Each path below is one point turned by a fixed rotation once a step. After each direction that follows a path, write how fast that rotation turns it, in degrees per step (0 if it stays still).
Each turn is a multiple of 5 degrees from 10 to 175, or 0.
Each row of a path follows its step; steps can be skipped.
Rotation 1:
step 1: [ -7 -11   8  -8  -7   4  -5  15   0  -2   7   7  20   4   3  -3  11   1
  -8  -3   1  15   9  -3   0   4   9   5  -9  -6   3   7  -1  -1   5 -11
  -6  -5  -3 -22  -7 -14]
step 2: [-14 -12  -4  -1   5  24   4   6   3   6  -2 -12   1  -3   0  -7   6 -21
   2  12   6   3  15  14   1   3   8 -12   9   3   1   5  -7   4   2  -8
   0   0   3  -2   8  -2]
step 3: [ -6 -12   9   6   9   8   6  -7  -6   1  -1  -7  21   3  -5 -15  -6  -2
  13 -18 -14  -2  -2   4  -1   2   8   5   1  -2 -12   7 -13  10  -5   0
   4   6   8  -6 -10  -1]
step 4: [  7 -10   8  20   2  14  -2 -11   8  10   2   3   3   1   0  -6   2   0
 -14   7   0  -1   7 -13   5  -1   6  -2 -16  -4   7   7  -7  15  -1 -13
  12 -10   0  -5  -6  -3]
step 5: [ -4 -16   0   4   0  11   7  -2  -9  -5  11   2   4  -7  -1 -16  12  -1
  11  10  -3   2   5 -20   2  13 -13 -11   0 -11 -14  -1   0  -7  -1  -8
  -2   2  -3 -10   9   0]
step 6: [  1  -4  11   8  12  11   4  26  -2   4  -2  -7   4   8  -4  -1  -5   1
   7  -1   3  14  -4  -3  10  -3   6  -1   0 -10  -6  15  -3  -5  -1 -15
 -13 -13  -1  -8 -10   4]
step 8: [-14 -14   4  -2  -9  15  -8 -13  -1  -1   5  -4  10   6  -8  -6 -11   1
  -4  -6  -5   3 -14 -12  -1  11   8   1  10 -12  -4   7   0  11  13   2
  -5 -11   2 -10   0  -9]
step 10: [ -4  -8   4   2  20   8  -2  -3 -17   5   7   5  11  -3   3  -9   4   1
  -2 -17   0   4  -3  -8  14  10   5 -15 -10 -13  -5   5  -1 -16   6   3
   6   9   5   3   3   6]
step 12: [-13 -10  -1 -10   5  17 -11   8   1  -8  -9 -10  12  -1  17  -5   8  -5
  -2  12  -9  11   6  -9  10  10  -7   1  -2   6  -3   3  -2   5   2  11
  -1   7  -9 -13  -1   2]
step 13: [-10  -3   4   1   6  11 -14   1  -3   0   4  -6  20  11  -4   6  -5   0
  13  -2   0  -3   0   8   9   3  15 -12   3  -2   9  -1  -6   4  14 -18
  -1   2   9 -17   2  -2]
step 14: [  0 -18   2  -4   2   7   5  -8   8   8  -9   2  17   5  -1  -4  16 -19
   1 -15  -4   3   9   8  -1   1  -1  -5 -15 -10   2   9   0  15  -3  -8
   0   1  -7   4   6   1]
Speeds:
[-2  2  5 -1 -2 -6  2  2  4  2  2 -2  6  5 -4 -1 -1 -1  1  1  1 -1 -2 -1
  1 -4  3  3 -1 -5  2 -1  2 -1 -3  0  0 -5  1 -3 -3  0] => 145
[-5  5 -1 -5 -1  1  0 -1  6  0 -3 -2  3 -1 -1  0  3  1  3  0  2  5 -1  4
 -4  3  2  1  5  3  2  3 -2  1  6 -2 -2 -1 -1 -1 -2  0] => 65
[-1  3  1 -2  1  1 -4  0  0 -1 -5  1  2  2  0  3 -2 -1 -1 -1 -3  0 -7 -3
  4  1 -1 -2 -1 -2  2  0  6 -2  5  5 -1 -1  0  4  5  3] => 25
[ 1  1 -2 -1  1  0  3  4 -4  8  0 -2  1 -1  1  1  2 -4  1 -3 -1  1 -4  5
  0  0  0 -1  1 -1 -3  5 -4 -3 -3  2  3 -3  1  4  3 -1] => 90
[ 2  2  0  3 -1  1  3 -1  0 -7 -2 -1  2  2 -1  1  6 -3  2  2 -1 -2  0  5
 -2  3  0  1  0  0 -5 -3  6  0 -2 -2  7 -1 -1  0  2  2] => 160
[ 2  1  3  0  2 -3  0  6 -2 -1  1  1  0 -5  6 -4 -1 -1 -1  3  1  9  2  0
 -3 -1  3 -1  3 -1  0 -2  6 -4  0 -1 -1 -1 -1  0  0  0] => 70
[-2  5 -2  0  0  1  2 -1 -1  2  5 -1 -1 -1  0  0  3  3  0  2  1 -2  2 -2
  4  3  6 -7  1  2  6  1  3 -2 -2  2  5  1  0 -2  1 -5] => 130
Rotation 2:
step 1: [  8   3  -8   9  -6  -4  11 -15  10  -5  13   4  -4   0  -1   0   0 -13
   6  -3   7  -9  13 -16  12   2  16   2  -6   9  -1  -8  -4  -2   6   4
  -5   7   0   7  10   7]
step 2: [  8  -8   6 -17   0   6  -4  -3   0  10  -7  -4   7  -7   0 -14  -6   9
 -12   0   2  -8   5   7   3  -4  17   1  -1   6   0  14   0   5 -15   2
  16 -10  -8  -1  -4   9]
step 3: [-12  -9  -4  12  -6  -1   2  -7 -12  -2   0   7  -7  -2  -6  10 -17  -5
  -1   6  12  -8  -5   0  -8   9  -3 -11  -8   8  -1  -4 -10   6   6   2
  -5  -8  -3  -7  16  13]
step 4: [  3   3   1  -2   8   4   3  10  12   1  -5 -15  11   0  -4 -11  -4  -3
 -15  -3  13  -7  -4   4  10   8   4  -3   1  -7  -7 -18   8  -6  -8  -6
  -6  -3 -19   8  -2  -4]
step 7: [ 11   4   9   0  -9  22  -5  -1  -7  -4   5  -3  10 -19  -6  -1  -5  -8
  -4  -7   0 -18  12   3   4  -6   4   3   4   8   3   9  -9  -5  -7   1
   9  -1   2  -9   5   0]
step 8: [ -6 -16  -8   2  -1  -1  -3   4   1   2  -3  14  -5   7  -5 -15  -7 -17
  -2   6  10   3 -13   8  -3   9  10  -5  -9   5  -4   4  -7  18  -1  -1
  -2  10  -6  -5  -1  10]
step 9: [  9   8  -5   5   3  -2  12  -4  -5 -16  -1  -7  -1  -4   2   6  -3   5
  -7   2  17 -16   0   9   4 -10   6  -1  12   8 -12  -7   1 -12  -1  -5
   0  -1 -17  10   6   4]
step 10: [ -4   7   8 -15  -5  16  -4  -3  -2   7  -2   9   6  19   1  -4 -21   2
  -7  -7  -4   0   2  -3  -5   1   7   2  -3  -9  -5  -8   5  17   8   6
   5  -5 -11  -3  -3   6]
step 11: [ -3  -9 -14  11  -4   4  -2  -1  24   1 -11  -5  -1  -9  -1   6  -4   4
  10   5   0  -7  -4   0   7 -13   4  -7   4  -2  -4  -9  -8  -1   6   3
  -2  -7   1  -2  23   5]
step 13: [ -4  -1  -6  10 -26   3  -3   3   4  -8  -5   4  -7   3   1  -6   8 -16
   6  10   4 -12  -3  10  -5   4   8   1  -4   2  -3 -11 -11   1   0  15
   6  10   0  -7  -5   5]
step 15: [  8   0   9  -3  -9  11  -1 -19  -5   2  -3   7   8   1   3   0  -8  15
  -7   8   5  -4   4  14  -9   5  16  -1  -4   5   2  -2  -9   8   6  14
  13 -10  -4   2   3  -2]
Speeds:
[ 1 -4  2  0  3  2  0 -2 -2  6  1 -1  3 -7 -6  0 -3  5  5  4  1  0  2 -1
 -2  0 -2 -1 -1 -2 -3 -2 -2  2 -2  2 -2  3  1 -5  1 -2] => 85
[-3 -4  0  1 -5  0  2  3  2  1  0  0 -5 -2 -2  3  1  2  2 -3  0  1 -5 -3
 -1  2  3  0 -4  3  0 -1 -5  3  6  1 -2  2 -2  4 -2 -2] => 145
[-2 -6  1 -2  2  2 -1  1  4  3 -1 -2 -1  2  1 -3  0  0 -3  2  6  2  0  3
 -1 -1  1  1  2 -4  1 -3  0  2 -3  1  6  0  5  6 -4 -3] => 170
[ 3  0  1 -1 -3  2  2 -3 -5 -3 -1 -5  3  2 -2 -3  0 -3 -1 -4 -3  1  3 -2
  3  2 -3  0 -4 -2  2 -7 -1  1  1  3  4  4 -2  1  1 -4] => 125
[ 5 -2  0 -6  0 -5  3 -1 -2 -3 -1  1 -5 -4  4  1 -5  1  1  4 -1  2 -4  2
  1  0 -2 -1 -2  1 -3  2  3 -3  1  3  5  0 -1 -1 -1 -1] => 110
Rotation 3:
step 2: [-13   1 -13  -5  -8   5 -14   1   7  -4   3   4  -2  18 -10  19   2   0
  -1   9   4  -8  -8  -3   4  10  -3   6 -21   8  -4  -7   2   5  -7   4
   0   9  -5   8  10  -3]
step 3: [  3   1   2  -6   5 -22  -3   2   7   6 -12 -10  -8  11 -12 -11   9  11
  -4  -1   8   9   4   4   3   1   2 -11   6  -9  -2  -5  17  -5  18   3
  11  -7   4   3  -5   0]
step 4: [  2  -1   6   5  -6 -11   1  -1 -15   1  12  19  12  -6   7 -15   3   4
   2   2  -8  -6 -16  -6   3  -3   7  13   0   2   4  16   6   2   9   8
   0  10 -11  11   2   5]
step 5: [  4   4   4   7   7  10   1  -5  17  13  -6  -2   5  10   2  10  -3 -12
  -3   3  11 -17 -22   1 -16   0  -4  -2   4  -2  -3   4  -2  -1  -9  -6
   8  -7  -5  -2 -16   4]
step 8: [-16  -1   3 -22   5  -7  -3   6   5   3  -1  -3   0  18   8   4  -1 -16
  -4   2  -5  -1  -6  -9  -1  -6 -14 -12  -4  10  -5  -6  10  -9   1   8
   7  10   5  11   7   0]
step 9: [  2   1  -8   9  -9  -2 -13   2  15   3   3  -6   5   2 -11 -14  12  12
   4  -3  11   7  -2  -2   4   9   7   7 -21 -13   2   1   7  -3   6  14
   2   5  -8   7  -6   9]
step 10: [ 12  10   3  -4  -2 -14  10   0  -4  -3  -7  25  -4   8  -3  -9   1   2
  -1   8   4  -1 -14   6 -12  -4   1   3  21  -2   9   8   9  -1   5  -2
  10  -9  -7  -8  -1   2]
step 11: [ -6  -2  14  18   6  -7   1   3   7   8  -6  -4  21 -10  12   2  -3 -11
   3  -4 -12 -10 -13   2 -10   7  -2   2  -4   3 -13  13  -1   7  -6  -1
  -2   3   4  11   2  -8]
step 12: [  8 -21  -7   0  -2   5  -8   7  17   3  11  -5  -1  21   8  -2 -10   8
   3  -4   4 -11   4  -5   0   0   3   4   3  -8   3  -5  -8  -1 -14  -5
   3  -9   6 -18  -6   6]
step 14: [  3  -3  11  -6  -8  -2  -5   4   5   7   6  -1  -8  11 -13   1   7  -1
   4   4  -4   5  -8  -5   0  23  -6  -5   2   8 -16   6  -5 -16   7   4
   2  13   4  12  15   5]
step 15: [ -6   9  -5 -12   0 -13  -3   7  13  -1   3  -4  18   2   3 -11  -7   2
  -3   0  13  -8  -1   6   2 -13   0  -3  -2  -4  13   2   7  -8   5  22
   6  -7 -10   3   0  13]
Speeds:
[ 3 -2 -1  3 -2  3  3 -4  2  3  2 -2 -4  3 -3 -1 -2  0  2  0  4  3  2  4
  0  4  4 -1  2  5 -3  3  3  0 -4  1  1  0  0  4 -5 -4] => 160
[ 4 -2  4 -4  1  7  0  0  4  1  1  1  1 -1 -1 -4  4  2  4 -3 -2 -3  3  0
  4 -3  3  1 -2  0  0  3  1  3  3  2  3 -3  1 -2  5  0] => 130
[ 1  3  1  1  4  3  2  2  3  1  1  3  5 -3 -1 -1 -5 -2 -1  0  1  6 -4  1
 -1  1 -2  6  3 -2  0  4 -1 -1  6  2  0 -3 -4 -1 -4  0] => 65
[ 0 -2  3  0  8  0  2 -1  1  4  3  2  0 -4  0  2 -4  0 -1  0 -2 -2  2 -3
 -1  4  5  1 -1  0 -1 -2  0 -2 -5 -3 -1  2  1 -8 -1 -1] => 60
Rotation 4:
step 1: [  3  11 -10  -7  -2  -8 -10  -7   1  -5 -10   5   9   4  16  11  -2   0
   9   5   8  -5   2 -11  14   1   0  -3   9 -16 -14  -1  11   2  -8   2
   7   1  22  -6 -11   2]
step 2: [  6  -6  -1  -6   4   2  -3  -8  -2  22 -13   9  -1 -18  15   3   8 -13
   2   7   9   3   7  -3   3  10  11   5  -2  -7   1   5 -16   1 -10 -12
   9  -2  12  -8  -1  -1]
step 4: [  4   7  -1  -2   1 -15   1   4   2  11 -10 -16   4  14  13   8  -1  13
  -8  -4  -2   9  13  -1  11 -15   4  10   8  -9  -2  -3   3 -10 -10  10
   2   4  -3  -3  20   3]
step 5: [-12  -5   7  -9   0   1  -5  -2   0   5   7 -13  19  -3  14   6 -10 -11
   0  -9  -9  -4  15   0  18  -6  16  15  -7   7   6   5   0   1  -9 -10
  -3  -4  -3  -5   4  -4]
step 6: [ -7  -3  -4 -18 -12  -8   3  10  -6  -8  14   2  -2 -11  12 -11  -3  -8
   2   2  -8  -7  -7   5  -4  -2  15  14  10   2   7 -10 -11  -6   5   3
 -10  -8  -5 -18   5   3]
step 7: [  2   5  -8 -12   3   4   2   6 -15  -2   7 -11 -10   2  -7  -7   8  -4
  -1   7 -12  -2   1  -2  -1 -11  10   3  21   9 -16  -4   9  -3 -17  17
   4  -8   7  -3   6   1]
step 8: [ -6  -8  11   3   8   3   8  -3   0  -9  -1   5   1   4  -8  -9   0  -7
 -12   4 -13   6  11  -8  -9 -15  10  16  -4   2 -15  13 -13  -1 -20  -4
   4  -3   4   6   1  -9]
step 10: [  8 -23   8   1   3   2   9  12   1  -6  -3 -14 -16  -8   6  -2  14  12
  10   1   3   3   8  -1  -8 -11  -4  -6   5   9  -8   0  13  -3   1   1
 -10  10  -2 -17   0  -2]
step 13: [  4  -6  -7   5  -4  14  -2  -1 -16   8  15  -3   1  -4   4  -1   5  -1
   9  12  13   7   2  -7   5  11 -20  -7   1   2  -1  10   6  -9  -5   8
  -4   6  10  -7   1 -24]
step 14: [  8  -9   3  -2  -3   7   9  -5  -1   7  -5  19   5  -4   1  -3 -17  10
   1  22   1  21  11   8  -6  11  -6   1   4   1  -4   4   6  -2   3  -2
   0  -6 -15   0  -7 -13]
step 15: [ -2  16  -8  10  -7   6  15  -8   2  -2  -5  -1 -11   1  15   5 -15   3
   4   9  -6  18   1   0   9  -1  -2  -8   0 -11  -4 -20   6   5   8  -7
  -5  -6  -1  16   3  -5]
Speeds:
[ 3  4  0  2  1  5  1  2 -3  3 -5  2 -3 -3 -1 -3  2  1  1  0 -1  2 -3 -3
 -3 -2  5 -1  1  3 -1 -4  0  4  2  3  1 -3 -4  4  4  3] => 90
[-4  0  5 -2  1  1  5  2  5  0  1  3  5 -2  0 -2 -2 -2  1 -2  4  4  0  1
 -2  5  2 -1  2  7  0  6 -1  1 -1 -3  3 -1  0  2  2  1] => 125
[-3  0 -2  4 -7  1  0  4  0  3  0 -1  4  0  2 -1  0  4  4 -4 -1 -3  2 -7
  0 -1  0  0 -3 -1  0  1 -5 -1 -2 -3  0 -3  3  3 -4  0] => 100
[ 2  3 -3  1 -6  3 -2 -2  1  2  4  2  4 -2 -1 -1  0 -3  1 -4 -2  2  4  2
  1 -1  1  0  4  1  0  0  1 -7  1  2 -1  5 -6  1  2 -2] => 45
[-2  4 -3 -1  2 -3 -1  3  2  6 -1  0  0  2  4 -1 -2 -2  5  4 -4 -5 -1  6
  2 -1 -1 -1 -2  0 -4  1 -3  1 -2 -1  4  2 -4 -1  3 -1] => 25
[-1  1  1 -2 -1  2  1  2  3 -4 -1  0 -1 -1  4  4 -2  3  3 -5 -3 -2 -1 -1
  3  2  1  4  0  2 -1 -5  6  3  2 -6 -2  3 -3 -4 -1  2] => 70
[ 2  0  1 -1 -1  3 -2  1  4  2  5  5 -1  3  5  1  2  1 -1  6  6  1  2 -4
  1  0 -2 -3  0  0 -1 -2  1  3  4 -1  1  3 -1  4 -3 -3] => 25
